50 stands for zero in the data rows.
What is the hidden score of each row? Scores go from 0 to 30, and 15 is about the middle. The score is a weighted sum of the row's numbers plus the product of two more (or one squared), each taken from its middle value.
[77 79 80 99 93 79 75 76 69 74 88 74 84 67 82 85] ~ 13
[65 78 76 68 71 81 73 72 70 75 67 62 67 66 81 86] ~ 17
[73 91 85 99 99 93 73 70 67 78 93 78 84 66 90 87] ~ 11
[72 66 70 74 75 63 73 59 68 70 72 74 62 65 74 61] ~ 14
[47 47 24 50 32 39 59 40 51 20 58 65 58 59 43 47] ~ 7
[70 38 65 71 62 39 71 43 60 60 83 80 73 50 39 46] ~ 12
[57 55 60 75 61 57 63 52 70 67 75 48 74 69 58 71] ~ 15
[53 28 62 63 52 32 54 30 74 56 62 55 63 75 33 81] ~ 17
[59 56 84 73 75 47 61 42 68 65 60 50 77 50 52 58] ~ 16
[53 71 56 48 47 68 37 55 32 60 49 40 46 32 66 26] ~ 15
[27 54 26 31 31 45 38 57 39 33 33 47 42 47 46 41] ~ 15
[63 73 66 72 67 61 60 64 72 65 67 64 71 61 70 55] ~ 15
[75 58 68 59 64 56 80 58 58 61 66 77 62 59 60 61] ~ 13
[32 60 31 26 35 40 25 52 45 32 22 16 18 47 46 62] ~ 26
[74 58 55 54 54 71 71 65 61 61 60 76 46 59 56 56] ~ 15
[39 58 64 62 63 60 48 58 64 66 65 40 55 58 65 65] ~ 19
[39 25 35 44 36 35 38 35 43 38 51 36 43 31 44 43] ~ 12
[55 46 59 51 59 42 52 50 63 58 51 40 54 53 48 60] ~ 17
[65 67 45 65 52 64 62 62 52 46 64 55 62 58 62 55] ~ 12
[55 57 40 34 40 54 41 53 22 44 33 36 36 25 47 20] ~ 17
[55 62 60 61 60 62 67 58 52 58 69 62 75 40 65 53] ~ 24
[60 18 35 44 38 39 39 32 32 36 49 49 29 28 27 37] ~ 6
[49 55 37 37 36 45 46 51 46 36 41 55 44 48 44 43] ~ 12
[32 24 20 23 25 28 26 35  1 35 26 36 23 29 28 11] ~ 13
[29 24 28 22 17 19 26 25 23 23 29 25 30 26 21 38] ~ 19
[38 42 13 21 29 45 30 46 16 30 20 32 21 29 41 27] ~ 13
[66 64 63 79 66 59 79 65 73 58 91 77 84 69 63 66] ~ 15
[43 64 68 51 58 61 39 58 65 66 47 41 45 67 56 82] ~ 17
[67 52 41 42 40 60 61 49 47 36 39 66 45 45 61 49] ~ 5
[42 41 21 26 22 54 32 59 22 30 33 36 34 32 48 24] ~ 12
[48 50 52 39 51 46 49 56 62 54 39 47 41 58 57 58] ~ 17
[41 43 50 53 55 46 46 56 44 47 51 45 52 43 48 42] ~ 16
[68 74 79 84 80 72 74 75 69 68 75 75 83 58 85 65] ~ 15
[38 18 56 31 52 23 39 34 58 56 38 53 33 54 21 55] ~ 23
[25 44 17 19 27 36 27 33 30 22 15 30 20 44 30 34] ~ 10
[33 31 39 29 36 51 27 49 40 38 28 38 33 40 45 41] ~ 18
[27 18 23 21 27 30 28 22  6 28 18  3 23 22 26 25] ~ 18
[38 29 13 24 21 28 31 32 26 11 20 28 17 32 32 24] ~ 9
[60 84 78 69 80 85 78 72 72 79 72 50 67 64 97 79] ~ 23
[59 57 48 51 54 47 57 50 41 54 52 57 54 49 48 40] ~ 14
[42 51 51 43 51 48 45 46 53 48 35 50 42 48 44 57] ~ 12
[68 65 54 56 54 55 77 47 67 57 52 77 65 62 49 60] ~ 10
[31 50 25 43 28 49 33 44 37 28 40 29 38 40 38 33] ~ 14
[39 53 57 54 52 48 34 52 63 55 52 49 53 66 49 60] ~ 20
[42 55 27 51 31 48 44 49 39 31 62 44 54 40 47 45] ~ 26
[57 52 40 41 43 63 51 67 60 40 49 69 50 67 67 62] ~ 14
[28 57 34 44 33 51 25 54 46 41 46 29 42 42 56 34] ~ 15
[46 41 66 62 61 49 51 48 69 58 63 54 64 60 48 71] ~ 15
[38 72 61 48 65 64 29 67 52 59 43 25 43 44 65 46] ~ 20
[52 50 44 43 41 47 48 42 42 42 39 46 53 38 43 24] ~ 12
[64 56 50 69 52 65 73 62 51 46 62 76 76 39 62 41] ~ 10
[53 46 68 54 74 51 37 50 58 66 58 42 54 57 57 53] ~ 19
[36 45 48 62 42 51 37 49 55 37 80 38 77 59 44 53] ~ 12
[73 62 69 63 67 64 68 66 60 56 64 76 70 48 59 46] ~ 13
[39 39 44 45 41 30 37 24 34 40 27 50 41 30 32 27] ~ 9
[52 50 53 48 52 49 51 43 60 57 40 61 43 55 49 63] ~ 11
[41 60 44 49 32 52 39 41 67 39 57 47 48 69 50 73] ~ 8
[37 47 42 52 42 47 30 43 55 39 53 43 57 62 43 50] ~ 13
[31 47 25 38 31 52 35 46 34 41 35 49 27 32 45 31] ~ 11
[49 71 46 65 51 69 59 66 59 52 67 38 67 58 69 52] ~ 20
[59 80 42 55 46 73 57 72 59 42 56 72 45 61 74 57] ~ 9
[35 31 12 23 19 28 33 33 20 21 15 23 19 44 35 26] ~ 11
[64 68 66 56 66 76 69 71 76 65 52 73 50 74 69 72] ~ 23
[66 57 53 62 48 60 66 58 55 60 56 59 54 48 65 49] ~ 14
[42 30 46 55 46 41 40 41 55 44 53 37 64 55 34 48] ~ 15
[38 40 58 43 66 44 41 50 54 68 50 46 42 46 47 51] ~ 18
[46 56 41 41 43 51 59 43 51 38 36 66 47 57 55 51] ~ 8
[27 39 36 48 48 42 26 54 44 47 46 28 44 42 43 36] ~ 17
[56 54 43 50 43 63 60 59 55 45 51 55 48 54 66 55] ~ 12
[37 58 32 44 30 41 22 52 45 32 41 39 50 51 41 40] ~ 11
[58 54 38 54 35 53 45 59 34 47 72 55 45 40 49 37] ~ 15
[32 61 46 49 41 69 39 65 41 40 54 38 61 37 64 27] ~ 17
[68 64 42 61 45 53 68 46 54 44 52 63 52 54 54 50] ~ 9
[38 15 14 22 19 24 24 13 19 27 17 28 20 35 11 26] ~ 7
[53 48 35 32 27 50 48 53 44 42 33 60 41 48 48 50] ~ 10
[62 42 38 43 48 55 52 57 64 46 35 63 47 62 56 63] ~ 13
[63 47 53 39 49 58 60 57 33 54 35 65 49 30 58 33] ~ 13
[61 71 71 69 68 72 67 66 59 65 71 70 65 58 72 62] ~ 14
[48 61 43 42 34 54 38 52 52 47 39 43 47 61 51 57] ~ 13
[32  0 26 24 25  6 26 18  1 34 28 15 21 22 13 23] ~ 16
[52 75 44 57 51 61 60 66 48 52 55 62 61 43 65 53] ~ 27
[49 41 45 41 42 41 27 32 32 44 34 12 37 29 35 18] ~ 15
[29 18 31 24 29 27 26 29  0 35 25 20 22 25 22 21] ~ 15
[28 40 27 35 37 36 26 33 34 37 38 24 39 42 32 35] ~ 14
[27  5  5 20 23  4 29  4  0 13 16  6 19  7 10  1] ~ 25
[57 67 87 66 85 57 52 51 69 71 59 57 68 52 60 58] ~ 15
[40 44 38 50 40 32 44 31 53 40 51 48 49 52 30 47] ~ 11
[49 56 48 44 55 62 46 52 66 55 44 36 51 63 58 60] ~ 14
[49 53 55 45 53 47 48 44 59 55 39 55 41 62 51 67] ~ 13
[43 44 39 49 35 47 43 48 50 44 43 42 43 46 52 49] ~ 13
[58 75 77 59 75 76 59 69 67 72 56 57 66 62 76 80] ~ 15
[42 22 37 43 39 40 41 47 45 37 37 42 42 52 38 50] ~ 18
[50 59 61 50 68 58 37 56 51 64 56 31 45 55 56 64] ~ 17
[37 40 23 23 35 40 28 40 36 34 14 45 22 42 37 25] ~ 13
[39  5 22 24 22 12 20 15 15 35 21 29 22 39 18 32] ~ 13
[48 72 63 56 70 69 47 70 70 68 44 43 47 59 71 69] ~ 18
[46 28 47 52 47 33 45 26 56 46 65 44 62 66 34 52] ~ 13
[53 51 44 31 43 54 44 58 50 49 28 66 35 44 51 47] ~ 13
[30 47 29 47 34 41 30 39 28 38 62 18 29 25 47 22] ~ 29
[46 54 53 45 49 56 51 53 51 38 47 59 50 47 59 45] ~ 11
[38 64 39 43 42 68 27 75 34 44 38 47 44 46 64 43] ~ 14
[66 74 67 65 71 69 74 55 59 71 66 68 55 52 65 54] ~ 16
[72 63 79 75 77 65 81 59 67 72 70 71 70 60 71 59] ~ 17
[27 27 40 29 36 18 36 26 63 45 32 23 30 76 23 61] ~ 24
[59 48 69 72 65 55 73 65 68 62 66 69 66 65 57 75] ~ 18
[65 60 74 70 74 47 73 43 56 65 75 69 67 49 54 37] ~ 16
[46 44 56 55 52 51 46 41 41 57 53 56 48 42 40 35] ~ 16
[56 47 48 56 53 56 58 50 70 46 65 50 51 73 51 62] ~ 14
[38 13 22 39 24 16 30 19 35 33 48 42 40 40 12 34] ~ 8
[30 76 42 24 30 54 31 53 35 44 27 45 28 43 53 44] ~ 17
[60 35 52 38 52 40 51 33 40 49 42 60 38 41 37 43] ~ 9
[38 40 50 54 47 46 47 45 58 54 50 36 45 56 45 58] ~ 18
[58 30 53 58 41 28 55 32 60 50 55 70 55 55 25 56] ~ 13
[58 69 52 62 52 58 63 59 57 43 63 54 56 47 59 48] ~ 20
[41 59 33 34 35 61 43 63 33 31 47 59 42 50 55 42] ~ 10
[31 37 64 48 62 48 24 46 53 63 61 35 50 62 41 58] ~ 24
[65 63 73 53 70 55 66 58 64 73 50 56 59 40 69 46] ~ 19
[39 55 50 40 42 55 39 52 34 44 45 37 34 36 60 33] ~ 16
